Named turns come first, each shown by rows before and after it. Which turns, in which order, take the first row of each pair that follows to the second? Write the first one first, as in the answered first pair.
turn pire:
[-36  34  24   5 -19  -1 -25 -17  13 -10  11  -2  -8]  ->  [-29  42   1  -9 -14 -13 -11 -19  21 -12  17  -5  -5]
[  7   2  11 -14  10  -6 -11 -32  26   3  21  26   7]  ->  [ 22   9   2 -14   4 -17  -9 -28  23  -4 -11  34   0]
[ 12  16 -25  11  19 -10  56   8  32 -38  41  24  36]  ->  [ 28  13  -5  38 -11 -10  38  34  13 -49 -30  40  23]
turn ginu:
[ 15  11   3  -6  -8   4  -9 -12 -26  34 -15  -2 -27]  ->  [ 18  14  18   8 -24  -2  -6  -8 -28  15 -19  10 -29]
[ -3  24  14  29 -40   1 -21  -1  45 -62 -30   4  -9]  ->  [-28 -21   3  25   6  47   6  12  -3  27  67 -14  13]
[ 24  40 -20 -23  -5 -31 -10 -18  -9 -63 -89  -4 -40]  ->  [  6 -27  -4  51  14  27  30  26 -97  -2  38  22  -3]
turn Penov:
[ 26  -2 -39  13  -3 -13  46  24 -31   1 -13  16  10]  ->  [ 25 -13 -29  20  -6  -4  32  31 -42  12 -23  13   6]
[ 5 -4 -8  4  9  7  9 -9 -2  6 44 -3  8]  ->  [ 19  13 -26 -16   1 -14  14 -14  16  -9   8  -7  -2]
[  7  40 -50 -61  24 -10  21 -45  33  -8  29 -18   0]  ->  [ 11  15 -30 -60  18  12 -10 -22   7  48 -57 -39 -17]
turn gifo:
[-46  10  56   7  -1   9 -62 -34  37 -35  66 -13  -1]  ->  [-35  25  38 -26  -4 -12 -66 -45  56 -37  14 -29 -17]
[-15 -11 -19  -6   9  -6  -1  -5  -8  20 -11  -2   1]  ->  [-15 -12 -19   3   6  -3   3  -2 -15  17   1   6   5]
[  4  13 -33 -41  21   3  18   2  22   7  21 -23   6]  ->  [  2   8 -30 -35  24   3  22   8  16  15  34 -24  10]
turn taril:
[ -3  -6 -27  -6  17   1  32  10  -5  24  -9   9  18]  ->  [-13  -3   9  -6   7   6 -10   4   3  26 -46  -4   2]
[ -9 -34   9   1  10 -22  20  -9  13 -40  17  22  30]  ->  [  2 -31   2  -8   3 -29  16  -4  16 -43 -32  18  19]
[-42   9   9  13  -6 -15 -19 -24  -1   3   9 -26  -4]  ->  [-26   7 -27   4   2 -20  19 -20  -5   2  30 -13   6]
Now pairs of rows:
(two turns a pair)
[ 15  15  -8   9  -5 -22  25  -8  15 -28  41  12  19]  ->  [ 10   9 -11   7   9 -14  26   1   6 -11  49   4  21] => gifo then ginu
[  7  27 -18 -11   7 -30  31 -23  33 -32  30  -8   8]  ->  [  4 -24  -1  24  14  11  37  10 -36  33  36  -4  15] => pire then ginu
[-28  23  18   4 -17 -30  -8 -19  19 -34 -16   2 -11]  ->  [-41   6  42  23 -11  -3 -19 -13  -2  -7  -1   1 -12] => Penov then Penov
[ -5  24  -5 -29  -4   9  17 -14 -23  11  44  24  61]  ->  [  5  36  28 -22 -34   2 -29 -13 -14  -2 -46  17  31] => pire then taril
[ -4 -11 -22  36   8  11  39  32 -23 -15  63  32  25]  ->  [-15  -6  49  34 -27  21 -54  27  -7  -7 -40   2  -9] => taril then taril
[ -8  22 -20 -54  24  -8 -10 -30  38  11   0 -43  -8]  ->  [-12  24 -15 -52  25  -6  -2 -32  37  14  25 -40  -5] => taril then taril
[  1  15  40   4 -28  34 -31  -4  -9 -35   6  -5  -3]  ->  [ 11   4 -25 -35   7  27  30   1 -21   1  34  -9  17] => ginu then taril
[ 25   1  45  18 -29  18 -33 -16   4  -6 -58  34  -3]  ->  [ 14 -12 -21 -37  32  26  22 -36   1  51  34  12  23] => ginu then pire
[  3  27 -10 -41 -19 -48   7 -28  49   4 -49 -49 -33]  ->  [-33  29  38 -21 -19 -28 -33 -43  59   1  17 -58 -31] => taril then Penov
[-22 -12  13 -17  34  22 -24   1 -29  58  32 -32   5]  ->  [  1  45  -6 -15  -4 -43 -10 -23  33 -63   7  14  -5] => Penov then ginu
[ -5 -28  -4 -43  23  23  19  -9 -31  72 -10 -29  10]  ->  [-14 -20  29 -35  10  24 -21 -15 -21  63 -30 -37  -1] => pire then taril
[  2  -6 -12  17  -4  -2  27  20 -22 -16   9  24 -12]  ->  [  3  -5 -14 -12  -2  -2   6  14 -21  10 -40   1 -25] => ginu then pire
[-16 -21   9  19  -2 -12  11 -22 -13   9  41  -9  30]  ->  [-13 -11  18 -12  -9 -20 -21 -29   6  19 -29 -31   9] => ginu then Penov
[ -6  42 -15   8 -11  -7  -8   8  -6 -21 -17  22  -4]  ->  [ -9  37 -37  -8  12  -4  14   6 -15   2  11  17   8] => ginu then Penov
[  0  13   2 -33 -16 -16 -17 -26  35  -8 -36 -34 -16]  ->  [-11  17  11 -31 -10 -12 -22 -33  45 -12   3 -35  -9] => taril then Penov
[ 47 -11 -32  43  10 -24  37   1  -9 -14   4  50  32]  ->  [ 23 -25   4  63  15   0   9   0 -21   7  53  39  38] => pire then pire
[  5   6 -44 -48  -4 -33 -14  -5  17  -7 -18 -32 -25]  ->  [ 17 -10 -11  44 -37 -16  -2  37 -27 -38 -12  22 -16] => ginu then taril
[ -7   2  33  34 -20  -7 -25   5  -4  -2 -37  16  -4]  ->  [-29  -4   9 -14  21   3 -15 -18   8  41  22 -19   5] => Penov then ginu
[ 33 -15 -28  -8 -10  -3  23  35 -29  31 -95   2 -17]  ->  [-12 -32  -8  28  18  26  35  22 -39  27  89  14  19] => taril then taril
[-20 -24  20  44  -9   0  13  16 -24 -21  11  -9  -5]  ->  [-11   1  -7  20 -13 -32  26  -6   7 -52  -9  -6  -7] => Penov then gifo
[ -3 -29  30   3   1  32 -38  24 -31  52 -38 -16 -10]  ->  [-20 -22  49  34   4  31 -33  16 -18  10  52   4   5] => ginu then Penov
[ 30  11 -17  12 -16  17  15   7  11 -36  -9  21  -4]  ->  [ 26  18 -30 -14  -6  11   4  -8  24 -19 -19  -2  -4] => ginu then ginu
[-11  17  13 -58  28   9 -24  -6  24  25 -11 -64 -44]  ->  [  6  25 -23 -68  35  -7  13  -6  28   4  -4 -49 -37] => Penov then pire
[-15  30  57   2 -16   6 -46 -28  15 -19 -39 -12 -15]  ->  [-20  42  53  12  -9  -5 -33 -40  30 -45  19   4  -3] => Penov then Penov
[ 22 -30   7  63  -9  15  17  25 -32 -29  26  29   6]  ->  [ 41   2 -51   2   3 -27  43   2  10 -52  -6  19   2] => pire then Penov
[ -6 -11   1 -17  29   4   5   4  -7  38   8 -11   7]  ->  [ -3  -8  34  12  -3   3 -20  13  -8   8 -24   8  -8] => ginu then Penov
[ -8   5 -10 -34  18   4  13 -32  14  18 -11 -32   4]  ->  [  8 -14  20  39 -17  18  22   5 -30  -5 -22  10  11] => pire then ginu
[  4  -2  22 -28  36   2  -6 -21  -8  46   3 -15   6]  ->  [ 31   8  25  25  -1 -19   8  -2 -15 -22 -30  38   4] => pire then ginu
[  2  31 -11   0   1 -22  19 -26  36 -63 -13   0  -6]  ->  [-10  22 -27 -41  29 -13  22 -31  33 -15   4 -28  -4] => ginu then ginu
[-23 -15  38  22  -2  28 -35   0   1   0  46  -8   0]  ->  [-11   3 -16 -25  23   7   9 -19  22  -3  62 -12   9] => ginu then taril
[  8  10 -24  11  17  24  53   0  -9  16  21   0  29]  ->  [  6   6  -1  -2   3  32   9   2  -9  34 -59 -23  10] => ginu then Penov
[ 19  -8   3   6 -16   3 -28  -7  -7  23 -38 -10 -22]  ->  [ 13 -13 -28  -4  11   7   9 -16 -10  35  37  -9  -7] => pire then taril
[ 12  -5 -11  -6  35  20  22   7 -17  13  66  -8   9]  ->  [ 19  22   3 -36   8  -3 -25  -5  22  -3 -50 -29 -25] => Penov then taril
[-21  -2  69  36 -29  12 -44  -2  17 -34  24  -1  -9]  ->  [-27  15  46  -9  -9  -4 -45 -32  52 -32  36 -19 -10] => gifo then pire
[ -6  11  -3 -30   5  -1 -23 -15   6  13 -39 -19  -8]  ->  [ -5  -1  37  29 -14  13 -29   7 -15 -10 -21  11  -1] => pire then ginu
[ 49  14  34 -26 -26  18 -41  -1  24  35 -38 -15 -58]  ->  [ 30  -4  19  -7   3  32  -1   0   9  43  95   1 -27] => ginu then pire
[  6 -23  -7   4   8  15  11  11 -26  39 -24  -1   1]  ->  [  9 -21   4  23  -8  12  13  19 -29  22 -28  14  -1] => ginu then ginu
[ -1  17  10 -15 -15  -1 -23   5   4 -22 -34  -9 -14]  ->  [ -6  28   1 -16  -6  -8 -12  -7  20 -39   3  -6  -8] => taril then Penov
[ -1 -24 -20  -5  -2   6   8  15 -32  35 -16 -11   0]  ->  [ -4  -7   0  -7 -20  -2 -19  10 -11   7 -49 -11 -10] => taril then ginu
[ 25 -33 -47  39  39 -21  39  11 -49  19  41  18  34]  ->  [-14   7  23 -16  18 -29 -80 -38  26   5 -43 -41 -10] => ginu then taril
[-10  -8  23 -28  23 -19  17 -26  17  29 -28   6 -25]  ->  [-19  -5  30 -25  28 -16  17 -35  22  16  14   9 -17] => taril then Penov
[ -6  -4  19   2 -12  28   1  26 -14   8  14  -3  15]  ->  [-13   2  21 -21  -4  26 -13  10   4  12   9 -16  11] => ginu then Penov
[ -9  40  11  -8  -5  17  22 -13  55 -40  54   8  24]  ->  [ -2  46  26 -18 -22  14 -17 -12  65 -37 -37 -12   3] => taril then taril
[-24  14  36  22 -22  10 -25  16   6 -10 -26  10  -7]  ->  [-29  -8  27  13  -1  30 -12  24 -18  34   1   1  -4] => gifo then ginu
[ -9 -11  16  30 -21   2 -33  32 -54  13 -11  11 -13]  ->  [ -9  -3 -36  12   5  -9  14  15 -43   7  57  14  10] => taril then pire
[ 15 -20 -35  -2   4  10  34  15 -32  39 -17   3  -3]  ->  [ 18  12 -39 -28  -1 -18  16 -12  14   4 -45  -5 -13] => Penov then ginu
[ 13  46  -2  -3 -25 -41 -15 -35  61 -78 -28  19 -18]  ->  [-11 -42  51  54  -6  48 -32  26 -53  54  12   4  -4] => Penov then ginu
[-18  33 -13 -44  13 -41 -36 -38  46 -26  27   0  11]  ->  [  5  24 -14  17  -7 -42  -1  -8  14 -64  47  46  23] => ginu then pire
[ 15  45 -19 -22  18 -35   4 -31  41 -16   4 -12 -16]  ->  [  0  26 -24 -21  39 -11  15 -24  16  22  49 -20  -5] => ginu then ginu
[ 20  17 -47 -49   0 -24  13   1  13  14 -40  -3 -34]  ->  [ 18  -2  13  37 -36   1  -7  36 -22 -13 -37  37 -32] => ginu then taril
[ 16 -21 -65 -48  53 -14  28 -11   5  38  26 -19   6]  ->  [ 36  21 -38 -16   2 -49   4 -17  41 -63 -37  15 -12] => gifo then ginu
[  3   1 -26   5 -16 -20  10 -17   9 -15 -28   5  -3]  ->  [  5 -13 -35  15  -5 -12  29 -11  -6  -3   1  11   5] => ginu then Penov
[ 20   0  28  26 -13 -13  10 -19  13 -31   4  10 -11]  ->  [ 19  -8  36  18 -15   0  -4 -10   0  -4 -34   0 -18] => gifo then Penov
[  1 -24  52  21 -31  10 -39  13 -16  35 -36  -5 -15]  ->  [ 15   9 -29  -2  -6 -32  43  -9  20 -30  53  27  11] => taril then Penov
[  5  40 -49 -52   5 -24  58 -30  25 -46   4   8   1]  ->  [ 14 -16  17  41 -33  28  30  35 -65   0 -57  29  -5] => Penov then ginu
[-16 -17 -19  -6  14  14  40 -13 -16  27  67  14   7]  ->  [ 21 -12 -20  17 -24  -7  42  11 -31  -1 -42  40  -8] => taril then ginu
[ 35   6  -7   1 -18 -39  57 -16   3 -50  22  32   0]  ->  [  4 -35   1 -37  24   9  38 -12 -28  57  41 -20   4] => pire then ginu
[-19   6   7 -15  18   0 -10 -17  24  10  21 -14 -10]  ->  [  2  11  -5  12   1 -12  13  -8  18 -23  23  15  -6] => ginu then taril
[ 11   3 -31 -12   2 -13  26  12  -8  -1 -12   1  -9]  ->  [  1   2  14   5 -18  -1 -14  12  -8  -3 -34  -4 -22] => ginu then taril
[ -1 -12  37   5 -21  20 -38  12  -8  29 -54 -12  -6]  ->  [-14  16  21 -36   3   2 -36 -32  40  19   4 -35  -4] => Penov then ginu
[-16  12  51 -10  -6  16 -22 -47  60 -60  25   2 -37]  ->  [ 26   7 -15 -48  -1  -1  15 -27  44 -27 -77  -4 -48] => taril then Penov
[  0 -45   7  61 -16  52  -5  37 -82  50  20  36   9]  ->  [-50  -7  19 -44  21  42 -76 -35   8  67  39 -40 -10] => ginu then taril
[-17  -9  23  30 -28  15 -36  -1  23 -13  26  10  18]  ->  [-13 -12  -9  14  -5  14  -6  -8  16   7  62   4  28] => Penov then ginu
[ 21  10 -22   0 -15  -7  21  -9  -3 -23  -3  22  -5]  ->  [ 24  -5 -24   1 -10   3  27   5 -25  -3 -10  19  -7] => ginu then pire
[-48  10  20   4  11  -7 -29 -55  28  -1  41  -8   2]  ->  [-20   7   2 -15  -1 -13 -32 -38  11  24 -68 -19 -19] => pire then Penov
